In the rows, 128 means zero.
X: rows in 5 groups, each row roughly a mix of its group's directions:
X (195 x 11):
[[ 85 155 129 101 106 126 160 162 151 170 135]
 [100 115 137 161  86 129 133  76 113  93 114]
 [125 146 140 131 102 119 183 179 125  91 121]
 [122 106 118 132 101 164 111 140 161 116  65]
 [143 176 164 131 159 136 156 131 140  89  97]
 [146  98 123 159 148 124 145  71 129 168 150]
 [ 89 125  84 172 113 156 132  88 123 142 131]
 [130 103 115 130 100 153 151  80  93 136  84]
 [122 135  90  96  95  66 129 109 107 126 125]
 [ 52 141 115 103 126 120 125 162 124 114 117]
 [112 118 194  88 120 132 143 133 139 110  94]
 [167  91 110 159 164 153 122 151 120 154 158]
 [124 126  82 131 174  83 121 113  97 156 130]
 [148 110 157 116  71 144 122  85 135 107 154]
 [105 153 138  86 134 134  97 139  88 136 177]
 [ 96 164 145 104 107 132 103 162  91 155  98]
 [ 99 116 149 183 134 161 119 140 138 144  82]
 [129  99  56 102 111 119 142 116 114 146 109]
 [113 106 158  74 145 147  91 100 109 152 129]
 [123 187 113 118 121 123 112 183 120 138 159]
 [175 109 146 125  84 141 110 159  97 105 149]
 [131 159 153  94 139  85 152 112 124 107 176]
 [129  64 120 108  73 115 114 122 132 143 130]
 [142 142 129  51 120 136 114 140 128 157 104]
 [125 125 147 130  94  58 135 136 170 132 127]
 [194 157 165 111 126 119 115 130  94 126 136]
 [ 94  86 162 138 137 133 159 180 119 124 114]
 [143  86 106 119 177 117 106 153 156 100 152]
 [132 107 149 153 168 129 167 126 132 134  68]
 [131 186 133 162 102 148 115 116 170 106 135]
 [107 118  90 154 120  82 149 151 177 125 122]
 [138 151 162  73  85 101 143 131 130 121 154]
 [156 116 149 159 130 159  81 105 104 110  91]
 [167 178 143 118 131 154 127  96 142 124  83]
 [183 144 135 131 145 180 101 126 102 151 124]
 [129 104 136 135 170  94 168  97 118 168 108]
 [ 94 147 172  99 147 102  89 128 160 122 150]
 [129  99 151 162 165  91 144 159 168 118 141]
 [162 159 127  77 140  92 121 101 120 164 135]
 [146 110  75 123 137 136 171 146 123 173 105]
 [135  98  96 149 131 102 114 119 137 178 177]
 [117 124 152 163 152 126 134  82 139 128  69]
 [163 113 172  96 101  86 151 113 128 107 145]
 [137 143 110 112 118 100  86  71 110 162 122]
 [138 117  86 124 132 160 112  69 119 164 131]
 [130  96 151 179 144 120 130 113 183 133 103]
 [123 103 130 165 115  99 113 191 149 154 129]
 [119 123 111  88 132  73  97 143  93 129  98]
 [107 133 128  71 113 130 160 129 121 116  72]
 [ 99 105 143 100 129 169 143  86 124 145  84]
 [157  78 110 101 128 172 161 103 123 114 126]
 [ 95 100 150  92 119 128 112  81 133 149  88]
 [107 168 132 144 110  93 121  87 129  81 149]
 [114 126 146 130 108  67 122 180 138 154 138]
 [159 106 155 115 137 136  89 185 139 110 151]
 [134 101  99 132 115 125 109 117 117 137 204]
 [134  87 115 101 110 132 182 163 117 121  97]
 [159 160 113  92 140 157  89 140  95 150 149]
 [160  82 116 112 158  91 148 137 150  95 149]
 [154 145 112  96 114 108  84  78 110 153 133]
 [ 87 100  72 132 134 146 109 112 131 169 119]
 [163 103 138 152 165 108 131 122 189 116 141]
 [149 125 177  89 108  80 156 116 120 113 130]
 [159  92 111 136 155  68  98 144 138 136 130]
 [138 168 156 148 137 135 120 176 177 106 136]
 [ 86  89 108  96 105  90 126 127 140 132 167]
 [103 101 105 172 109  96 174 130 151 112 118]
 [120 110 162 127  81  91 109  91 146 154 107]
 [119 129 164  74  99 118 146 114  92  95 116]
 [166 114  93 127 157  90 159  99 113 105 153]
 [117 127 128 165 167 125 147 158 180 120  92]
 [145 120 146 139 132 121 120 188  77 142 159]
 [151 178  90 121 157 102 102 111 161 142 130]
 [146 171 146 165 170 114 138 160 129 118 163]
 [128 155 136  69  74 126 124  99 116 127 134]
 [134 181 119 115 104 103 177  97 131 108 140]
 [115 116 107 135 185  82 119 139 114 166 109]
 [114 123 112 149 134 201 138  98 101 119 117]
 [143 151  86  79 126 116 151  86 114 154 120]
 [110 135  94 151 144 156 145 188 116 124  94]
 [113  82 175 174 152 133 131 101 136 125 142]
 [120 164 139  78  92 109 119 106 120 110 170]
 [ 77 147 150 102 102 111 116  77 116 115 118]
 [119 143 130 158 111 157  75 142  99 106 168]
 [155  98  85 104 133 111 169 150 116  93 147]
 [119 119 112  93 131 128 136  72  89 133 172]
 [ 97 101 169 131 142 113 120 171  81 131 149]
 [ 73 136 122 138 148 155 129 168  89 102 121]
 [146 148  81 161 146 124  95 152 128 164 159]
 [119 129 115 131 108  84 102 157 132 163 182]
 [153 149 148 120 103  75 116 144 164 165 117]
 [102  75 158 122 130 123 157 116  89 118  93]
 [149 103 125 157 174 143  87 116 135 158 163]
 [130  87 150  82 135 144 159 152  89 110 147]
 [101 160  97 106 108 147 107 158 117 146 179]
 [175 137 122 110 139 137  99  98 178 146  99]
 [128 174  89 126 103 134 132 184 109 150 133]
 [147 146 151 117  94  69 100 118 151 126 159]
 [114 150 120 181 170 134  89 157 134 105 127]
 [111 123 122 127 165 125 147 173 106 113  69]
 [ 95 153 153 125 124 171  84 137  85 137 136]
 [147 145 168 124 113  94  97 138 185 140 113]
 [119 139  97 146 176 112  96  97  95 162 120]
 [136 107 104 150  84 139  80 165 150 150 132]
 [111  80 154  83 137 129 153 122  94 103 150]
 [178 147 169 131  90 132 116 157 141  96 116]
 [ 66 152 105 131 112 165 110 137 136 163 120]
 [142 146 117 113 162  62 108 160 136 147 136]
 [170 101 118 128  81 151  96 105 121 161 110]
 [ 99 142 114 146 161 177 134  89 132 150  94]
 [107 105 113 178 148 116 123 184 152 138 140]
 [101 134 104 134 136 117 179  91 139 159  87]
 [100 138 134  88 108 156 112 150  92 176 112]
 [126 156 138 150 125  95 199 127 119 154 131]
 [105 147 156 111 118  93 120  92 172  98  99]
 [136 144  91  96 107  91 116  93 128 165  95]
 [131  61 148 114 160 137 137 141  90 127 147]
 [128 171  84 106 110 111 140 165 103 111 158]
 [140 127 167 164 115 138  95  86 141 107 168]
 [143 154 139 149 108  75 104 102 171 125 151]
 [124  99 125 135 146 199 161 141 115 106 121]
 [100  92 168 188 148 145 134 128 136 115 135]
 [185 136 124 107 141 150 141 123  88  89 152]
 [ 85 144  97 107 108 156  89  83 125 128 121]
 [141 141 143  64 117 147 138 121 172 124  97]
 [167 121 147  94 122 101  98 172 110 148 159]
 [106 167 140 160 117  73 119 149 135 116 163]
 [145  97 143  83  96  97 156 105  98 150 138]
 [142 132 161 143 141 137 172 152 166  78 116]
 [131 167 108 146 105 122 109  62 132 123 101]
 [141  81 119 108  99 107 131  96 175 149 105]
 [161 124 140 127 127  81 164  84 114  92 140]
 [129 155 117  89 100  86 115  74 136 124 139]
 [144 111 144  87 112 102 191 109 126 121 108]
 [104  77 174 159 147 136 127 132  98 120 153]
 [ 99 102 137 110  96  86 110 113  74 116 129]
 [134 152 172 173 151 139 118 160 131 121 171]
 [131 162 145 126  90 132  91 155 114 117 183]
 [130 153 189 129 112 111  81 153 138 127 150]
 [123 134 169 145 169  94 170 154  99 119 129]
 [185 132 140 162 169 126 136 163 107 146 127]
 [140 153 124  65  96 103 146  91 120 127 139]
 [119  92 161 150 118  88 153 148 142 101 169]
 [165 132 156 142 153 143 159 108 149 114  72]
 [146 117 178 105  90 140  89 109 126  98 104]
 [ 94 146 107 169 154 154  86  95 146 127 118]
 [125 136 137  98 149 156  74 175 151 146 132]
 [126  81 113  87 144 124 154 148 113 156  85]
 [157 156 117 143  96 122 138 119  73 119 172]
 [109 144 119 110 123 179 153 170 142 116  84]
 [115 101 129 100  99  80 127 131 124 131 187]
 [145  79 163 104 104 103 146  83 137 128 141]
 [134 145 159 147 118 115 102  76 104  81 143]
 [146 144 156 157 111 134 105 168  99 110 177]
 [142 107 146 147 120  88 181 151  92 106 143]
 [133 157 119  83 114  88 173  92 124 134 142]
 [125 203 116 129 119 127  95 144 114 135 157]
 [130 136 126 190 148 103 109 106 175 121 144]
 [113 121 116 173 183 170 127 118 101 121 140]
 [122 117 131 135 101  79 126  88  84 130 165]
 [ 93 175 141 104 122 136  86 110  85 129 128]
 [119 138 128 138 101 155 103 175 163 101  87]
 [119 162 153  92  94 152 117 119 127 165  86]
 [115 112  78 117 122 140 105  86 118 163 166]
 [132 140  80 126 107  84  83 143 114 142 156]
 [103  87 147  92 127 122 135  89  93 141  91]
 [108 145  89 138 124  91  98  74 157 130 126]
 [156  99 109 105 143 145 159 116 173 162  96]
 [119 134 126 119 149 187 139 167  86 107 143]
 [115 150 116 105  94 136  90  76 123 157 157]
 [111  83 190 145  94 117 123 116 146 132 119]
 [119 137 102 173 135  98  96 165  90 124 155]
 [118 133 162  99  84 123 150  71 119 114 146]
 [ 99  61 115 104 124 120 145 124 140 154  96]
 [133 130 141 163 154 150 109 107 179 147  84]
 [169  93 118 136 148 110  89 149 174 145 143]
 [114 122 127 149 176 106 166 101 155 144  87]
 [103 132  90 180 159 138 158 136 124 163 116]
 [127 123 107 126 173 139  84  76 135 115 100]
 [141 103 103 184 173 134 137 129 156 143 153]
 [100 165 123 146  90 153 130 156  94 168 114]
 [150  90  89 115 126  70 109 120 127 159 133]
 [146  99 143  88  62 126 112 114 110 124 121]
 [ 78 139 107 112 104 119 122  99  78 134 158]
 [125 154 110 121 150 126  80 111 104 138 187]
 [124 102 131 132 155  71 116 122 150 170  94]
 [129 148 167 101 109 139  75  88 124 105 112]
 [127 111 186 125 133 137 129  69 122  97 117]
 [ 96 134 143 153  87  92 130 109 160 150  89]
 [104  99 148 110 119 164 155 157  81 138  98]
 [143  97 113 168 164 124  95 102 166 155 134]
 [ 95 130 154 124  81  99 167 138 140 107 163]
 [145 163 147 122 167 154 158  90 114 108  92]
 [152  99 149 103 115  88 148  89 122 166 103]
 [165 146 167 160 125 146  85 132  90 110 136]]
the one row of each list that fits no group (the others fit one group, some only roughly):
  * j3: [ 93 162 151 141  75 148 136 157 152 112 110]
  * j281: [120 141 180 102 146 127 117 105 104  89 168]
  * j19: [162 128 139 151 152 196 133 119 106 126 155]
  * j228: [101 137 111  94  94 108 144 135 103 157  76]
  * j818: [116 170 129 102  67 161 137 142 115 106 132]
  * j485: [ 85  94 139  99 150 126 171 122 132  93 100]
  * j457: [125 188 128 149 143 186 114 138 143 135 141]
  * j924: [121 127 118 110  91  88 193 119 121 130 150]
  * j791: [ 99 128 177 136 138 146 115 134  94 120 184]
  * j958: [ 93  95 121 136  86 137 166 114  84 113 145]
  * j75: [125 115 125 120 129 127 172 182 123  87 166]
  * j730: [149 159 125 136 171 138 169 157 159 105  99]
  * j390: [ 80 143 110 126  80 123 134  92 108 143  94]
  j19
  * j96: [136  68  93 142 155 129 144 132  99  97 106]
  * j497: [107 133  94 113 130 160 116 104 119  95 188]
  * j419: [167 135 113 117 117 142  68 125  94 108 159]
  * j852: [113 130 111 141 161 134 153 184 149 176 125]
  * j547: [117 116 150 129 118 136  76 136  75 153 162]
  * j878: [114 124 176 113 144 161 170 141  91 119 100]
  * j486: [161 109 137 101  99 149 134 100 121  78 165]
  * j126: [121 100 136 172 135 171 179 147 109 137 121]
  * j234: [153 174 116 110  96 163  91 107 119 150 107]
  * j770: [132 134 101 120 110 171 117 129  77 177 117]
  * j147: [146  95 137  74 111 151 138 113 118 180 127]
  * j170: [152 174 136  77 153 131 103 131 116 104 159]
  j96
  * j905: [123 153 123 143 129 109 183 152  70 133 121]
  * j574: [124  99 161 117 168 121 105 179 121 157 105]
  * j517: [ 97 145 135 156 138 110 129 187 168 103 139]
  * j55: [162  89 175 112 142 161 144 101 112 108 115]
  * j709: [137 141  86 133 124  72 126 130 177 103 136]
  * j475: [157 128 122 105 136  61 141 169 107 133 133]
  * j206: [153 147 141  94 107 100 143 168 161  99 159]
  * j993: [129  98 122 104 124 113  92  68 167 139 121]
  * j577: [152 122 110 164 121 122 110 155 190 127 160]
  * j322: [ 94 133 126 148 106 185 127  95  91 133 106]
  * j395: [114 136 117 147 154 109 131 145 121 114 205]
  * j273: [164 146 119 138 172 133 148  74 155 134 149]
  * j588: [113 114 118 105 128 145 139 159  68 138 174]
  * j522: [109 190 152 143 116 147 109 134  93 141 160]
  * j975: [135 106 132 132  91 176  71 142 151 127 120]
  j975
  * j22: [118 128 166 156 125 173 104 119  97 102 169]
  * j908: [102 116 124 149 149 100  90  99 185 142 134]
  * j321: [128 139 148 153 148 165  71  90 104 139 138]
  * j659: [ 70 105 169  88 114 111 138 111 126 112 123]
  * j774: [174 158 133 129 174 116 119  90  90 133 126]
  * j748: [108 114 121 116  88  90 184 157 135 116 112]
  * j935: [137  98 155 113 116 171  96 102 128 172 155]
  * j773: [120 155 143 139 133  61 103 139 164 105 120]
  * j565: [141 119 104  92  89 128 105  87 138 129 176]
  * j977: [105  80 145 152  96 148 156  94 101 109 140]
  * j860: [ 94 127 180 113 114 137 124  82  94 103 134]
  * j5: [ 98 131 115 118 109 182 105 113  88 166 128]
  * j894: [ 98 104 155 132 135 103  91 115  67 115 122]
  j773
  * j45: [118 123  94 166 141 113  87  93 164 159 125]
  * j18: [165 123 179 104  92 114 131 119 132 112  86]
  * j202: [142 116 193 142 128 164 147 150 135 133  91]
  * j458: [136 139  97 163 172 146  98 101 156 164 131]
  * j212: [145 173  91 163 169 131 149 153 128 153 136]
  * j844: [108 131  87 115  87 120 151 136 130 148  71]
  * j883: [ 86 126 126 142 130  73 148 171 108 119 149]
  * j226: [147 137 153 142 111 169 121 126 133 149  60]
  * j596: [ 86 110 120 160 169 154 177 143 129 128 137]
  * j957: [161 157 128 153 121 192 107 131 112  98 127]
  * j469: [112 119 151 126 125 156 141 138  93  93  66]
  * j288: [131 117 159 149 175  79  90 139 133 152 128]
  * j724: [125 139 143  88  67 113 146 151 120 131 167]
  * j832: [122 134  98 162 138 111  88 107 173 164 108]
  * j913: [114 103 123 157 155 158 149 127  77 170 116]
  j596
  * j638: [138  99 143 180 116 137 182 156 129 108 119]
  * j230: [114 136  95 160 135 169  81  93 101 124 117]
  * j319: [136  57 128 151 119 130 149  90 142 152 125]
  * j980: [153 116 176 127 117 183 101 113 135 101 146]
  * j870: [131 101  94  89 118 125 156 117 129 155  72]
  * j656: [149 122 114 141  90 143 141  68 168 112 136]
  * j831: [103 136 125 171 142 131 130 101  76  90 152]
  * j225: [144 144 123 164 158  89 170 130 112 119 171]
  * j114: [ 99 118  99 132 119 156 104 142  84 115 181]
  * j219: [105  98 106  72 116 110 153 171 122 132 112]
  j831
  * j604: [140 144 100 142 135 176 170 139 166  94 133]
  * j509: [116  97 107 161 125 162 115 161 166  88 143]
  * j196: [147 143 107 131 107 111  97 138 186 173 119]
  * j997: [ 96 146 144 117  63 146 108 113 141 162 135]
  * j164: [105 151 132 123 115  80 113 164 122 156 177]
  * j248: [185 159 108 115 106 156 144 153  95 118 116]
  * j161: [187 137  87 115 166 133 123 134  99 149 134]
  * j292: [131 144 153 102 116 104 101 155  63 127 148]
  * j537: [149  63 108 107 153 131 154 107 109 113 149]
  * j464: [172 124  91 129 174 139  91 110  99 117 136]
  * j434: [158 155 131  87 177 107 130 121 150 152  96]
  j997
  * j262: [111 137 127 112 151 185 113 135  99 174 103]
  * j875: [154 110 103  95 137 107 125 105 158 164  80]
  * j86: [106 164 146 142 138 193  95 115 139 143 138]
  * j628: [ 91 187 127 105 126 101 115 157 155 112 145]
  * j974: [125 166 103  93  65 113 144 125 124 112 141]
  * j267: [145  94 172 154 131 129 138 138 150  94 177]
  * j712: [127 119 113 120 187  84 168 121 155 140 129]
  * j858: [153 133 167 161  91 160 120 116 101 100 159]
  * j162: [121 125 129 116  82 121  97  84 109  79 146]
  * j382: [175 110 138 127 178 120 129  97 129 135  82]
  j858
  * j31: [171 157  81 129 124 157 104 126  92 153 118]
  * j887: [110  64 102  98 135 110 165 135 123 113 145]
  * j769: [ 91 130 154 110 104 144 122 162  93 111  79]
  * j714: [102  99 115 163 153 120 128 161  98 130 180]
  * j776: [163 171 159 120 141 121 158 127 169  91 133]
  * j460: [136 108  88 115 109 130 174 133  83  92 142]
  * j303: [173 148 101 177 136 162 100 122 113 148 138]
  * j972: [155 126 134  96  81 154 104  92 154 119  96]
  * j781: [112  87 161 111 106  66 125 139 110 146 131]
  * j65: [195 110 154 109 146 129 111 109 109 108 100]
  * j889: [113 177 133 138 117 149 101 122  76 139 165]
  * j445: [180  86 149 169 128 129 141 135 149 139  96]
  * j474: [107 126 149 125 175  82 150 111 174 126 117]
  * j616: [179 164 182 149 144 122 106 126 132 134 145]
  * j400: [165 107 114  95  90  92 148 129 172 121 140]
  j616
  * j904: [132 158 159 139  92 149  85 100  90 109 120]
  * j936: [145 114 108 115 121  73  95 118  96 163 157]
  * j666: [139 109 134  62 120  95 126 128 144 128  84]
  * j68: [173  99 126 139 187 124  97 117 127 118 102]
  * j953: [176 127 134 143 142 146  93  77 162 122 142]
  * j778: [154 133 103 118 101 132  55 102 118 132 135]
  * j955: [ 81 129  95 132  78 160  99 124 107 133 141]
  * j330: [152  92 103 154 127 145 109 178 114 110 166]
  * j336: [152 127  80 106 181 135 134 123 135 156  94]
  * j662: [122  78 110 113 150 137 121 160 145 141  71]
  j778
  * j2: [ 98 151 160 145  83 158  95 153 117 123 156]
  * j740: [142  88 124 104 120  93  98 115 145 152 180]
  * j82: [106 128 118 105 105  84 117 118  67 151 144]
  * j597: [130  59 148 118 129 134 166 131 116 105 157]
  * j132: [126  63 156  98 120 154 153 136 128 140 100]
  * j300: [165 129 120 149 141 172 122 100  86 116 168]
  * j631: [169  92 137 142 157 130 159  83 100 149 137]
  * j586: [114 133 103  96 147  84  99 135 184 134 133]
  * j960: [118 142 103 133 131 101 165 153 124 126 196]
  * j610: [ 77 130 161 139  84 129 164 123 112 122  97]
  * j585: [142 132  95 158 111 137 146  65 165 118 124]
  * j603: [105 127 134 176 159 164 102  95  97 144 115]
  * j470: [ 97  75 143 139 125 114 148  74 115 105 127]
  j740
  * j428: [117 144 122  93 109  76 142 185 128 140 128]
  * j790: [133  90 149 127 160 138  90 110 159 106  82]
  * j940: [165 147 118 162 177 163 139  97 109 142 122]
  * j492: [112 110  90 128 100 172  95 161 103 125 156]
  * j551: [126  70 125 117  96 115 131 136 112  98 176]
  * j155: [134 117 143 182 146 142 100 133 168 167 105]
  * j289: [120  87 175 132 161 106 128 176 143 135 117]
  * j807: [149 133 116 151 163  78 100 157 160  99 123]
  * j703: [133 171 177 122 145 130  85 114 167 122 119]
  * j10: [149 196 117 108 122  94 146 136 104 126 151]
  * j184: [127 102 175  72 117 145 125 158 116 103 142]
  * j698: [118 129 169 115 108 123 142 171 126  66 119]
  * j482: [ 96  86 135 166 145 134 135 146 111  91  88]
  * j600: [146 147  76 152 155 129 148 158 110 172 130]
  * j36: [ 65 154 163 135 104 109 136 107 152 114 139]
  j184
